(in the rows, 128 means zero)
R: rows in 3 groups, each row roughly a mix of its group's directions
R (103 x 11)
[[124  95 140 117 193 138 140 133 119 172 140]
 [137 132 140 171 112  96 158 146 135 167 171]
 [114 128 111  93 144 156 185 106 121 158 152]
 [118 140 113  90 146 158 183 105 133 149 157]
 [136 165 120 118 107 142  94  77 147  97 154]
 [157 144 115 113 145 138 126 148 112 170  67]
 [123 175 105 177 133 131 138 100  95 141 100]
 [103 141 150 139 153 142 136 128 142  93 193]
 [128 116 128  88 173 147  84 106 158 111 145]
 [141  82 129 132 173 120 128 141 119 173  90]
 [169 138 146 175 126 120 138 151 143 172 158]
 [180 152 121 181 120 133 151 119 130 127 162]
 [173 108 145 162 142 147 107 175 107 151 125]
 [109 150  95  73 110 119 150  95 129 121 159]
 [122 152 175 157 129  87 107 149 135  90 111]
 [113 133 123 130  62 115 116 110 145  86 155]
 [160  90  89 106 145 176 112 130 122 154 124]
 [130 114 145 152 148 145  64 144 142 108  91]
 [112 166 168 164 164 128 124 164 133 108 148]
 [105 121  91  61 143 140 100 118 135 128 112]
 [108  86 133  88 164 141  83 134 149 145 120]
 [125 151 174 142 147  93 116 160 111 164 100]
 [ 99 120 148 112 175 125 168 110 122 157 166]
 [107  91 148 147 144  94  78 159 117 109 117]
 [170  99 146 151 118 154 106 153 161 154  97]
 [134 104  97  96 143 167 163 105 120 160 157]
 [129 147 150 197 157 113  97 130 124 110 124]
 [118 147 152 119 192 135 171 126 113 148 144]
 [131  92 139 137 139 125 177 168 108 148  88]
 [165  91 125 170 143 127 155 154 118 168 141]
 [165 100 137 179 132 124  79 148 139 143 128]
 [ 95 123 116  96 138 145  88 102 119  84  96]
 [113  91 117  92 138 125 148 167 112 181 133]
 [175 151 123 169 122 139 170 115 136 138 165]
 [132 141 144 100 155 102 104 149 137 134  63]
 [164  80 125 156 147 129 125 171 133 165 120]
 [113  90 135 141 123 108  82 170 117 137  88]
 [ 94 124 118 101  96 104 151 118 118 149 185]
 [125 135 133 142 105  94 182 138 121 151 177]
 [129 157 152 139 191 154 144 158 116 144 145]
 [120 136 135 167  81  97 147 157  99 130  96]
 [154 109 160 176 108 120 169 160 127 150 129]
 [129 160 109  97 108 139  97  81 146 119 168]
 [133 121 150 182 164 113 140 162 113 120  89]
 [168 106 137 163 140 152 107 174 108 159 123]
 [113 115  99 145 123 125 180  70 114 131 140]
 [103 136 126 112  97 109 141 114 117 143 199]
 [159  97  91 103 147 178 132 132 119 163 130]
 [143 103 102  84 159 172 147 120 123 159 146]
 [104 122 103  72 131 123 106 137 128 165 169]
 [122 171 118 194 114 117 136 116 102 127 103]
 [109  97 113  83 139 126 145 160 110 179 138]
 [ 76 125 138  63 127 132 140 122 139 140 104]
 [117 103 114  95 154 117 136 174 116 181 138]
 [131  94 136 140 140 122 177 167 112 141  81]
 [127  81 120 107 150 145  71 138 137 151 103]
 [140 120 113 105 151 159 115 117 134 106  59]
 [176 104 119 158 108 150  95 170 125 118 110]
 [138 117 145 156 113 102  68 156 138 112  95]
 [122 161 120 118 118 137  77  85 139 112 170]
 [124 111 111  85 165 165 154 108 138 159 154]
 [153 132 148 169 146 141  86 139 151  99  88]
 [190 105 124 178 143 135 112 131 131 141 148]
 [126 188 109 131  81 145 120 127 135  90 135]
 [145  92 144 134 103 123 164 173 134 174 132]
 [151  94  98 101 148 172 137 112 110 166 144]
 [140  93 136 135 110 130 181 147 134 124  72]
 [141 123 121 128 149 153  97 118 144  97  61]
 [144 166 136 138 163 128 142 132  91 171  88]
 [101 140 139 130  72 106 114 115 146  92 167]
 [124 110  98  93 141 159 161  96 118 166 157]
 [127 141 159 137 123 103  75 174 144 117  98]
 [ 81  87 128  92 146 118 103 150 108 130 100]
 [142 148 171 142 154 125  95 183 137 107 118]
 [107  85 130  91 166 135  83 147 145 140 118]
 [128 153 165 138 151  90 113 152 115 149  78]
 [144 105 145 138 105 116 189 166 122 159 138]
 [118 164 134 191  91 102 128 142 123 121 109]
 [142 133 131  84 167 152 129  87 161 117 159]
 [ 94 119 111 100 101 114 115  96 164  83 142]
 [169 138 147 174 140 119 126 166 146 166 148]
 [149 118 144 138 107 116 196 159 120 154 142]
 [116 150 152 112 138  88 106 152 151 115  72]
 [ 91 116 117 131 119 115 182 145  77 144 124]
 [147 106 114 153 129 143 178 146 112 183 137]
 [105 160 138 105 104 113  89 107 129  79 101]
 [137  75 122 106 170 153 109 121 135 170 136]
 [174 171 138 171 102 125 133 119 155 110 143]
 [135  90 137 141 136 118  66 163 142 137 100]
 [140 130 149 170 116 101 150 156 129 166 175]
 [ 83  95 124  76 143 127 105 143 117 131  94]
 [129 154  98  93 101 115 163  96 138 142 171]
 [182 129 130 193 127 124 113 125 129 125 153]
 [ 78 106 136  71 141 121 109 143 133 124  98]
 [122 149 158 165 108  85  99 148 135  97 100]
 [ 87 141 125 104  97  97 126  93 156  88 136]
 [114 114 140 157  95  95 127 174 109 137  85]
 [115 119 142 159  93  91 124 173 110 127  87]
 [169 112 140 166 128 148 101 184 120 135 120]
 [101 149 106  80 102 125 130  87 124 106 162]
 [155 107 119 128 159 151 172 103 122 162 168]
 [154 158 143 114 179 167 122 170 119 140 127]
 [154 147 132 154 129 115  73 117 134  74 136]]
which group is each row in? (one row of each group first)
[ 91 112 131  90 152 106 153  75 129 137 149] -> B
[159  86 143 140 120 159 109 151 148 169  98] -> Z
[100 107 126 148 100 111 157 159  86 160 100] -> X

[147 152 171 141 173 141 111 176 126 113 134] -> B
[108 168 113 121 152 126  98  90 121  75 126] -> Z
[114 113 150 149 123  92  71 156 130 100 105] -> X
[128 102  87 111 113 167 130 106 149  95 168] -> B
[ 98 138 122 120 102 103 122 114 123 145 200] -> Z
[ 99 152 131  84 130 126  89 101 136  80 116] -> X
[105 140 134 146 110  95 117 129 125 147 200] -> Z
[129 141 159 167 111  95  96 162 140  93 105] -> B
[149 138 160 199 139 125 112 133 134 104 107] -> Z
[144 107 128 139 180 131 137 149 115 172  85] -> B
[157 149 129 188  85 111 108 138 116 117 111] -> X
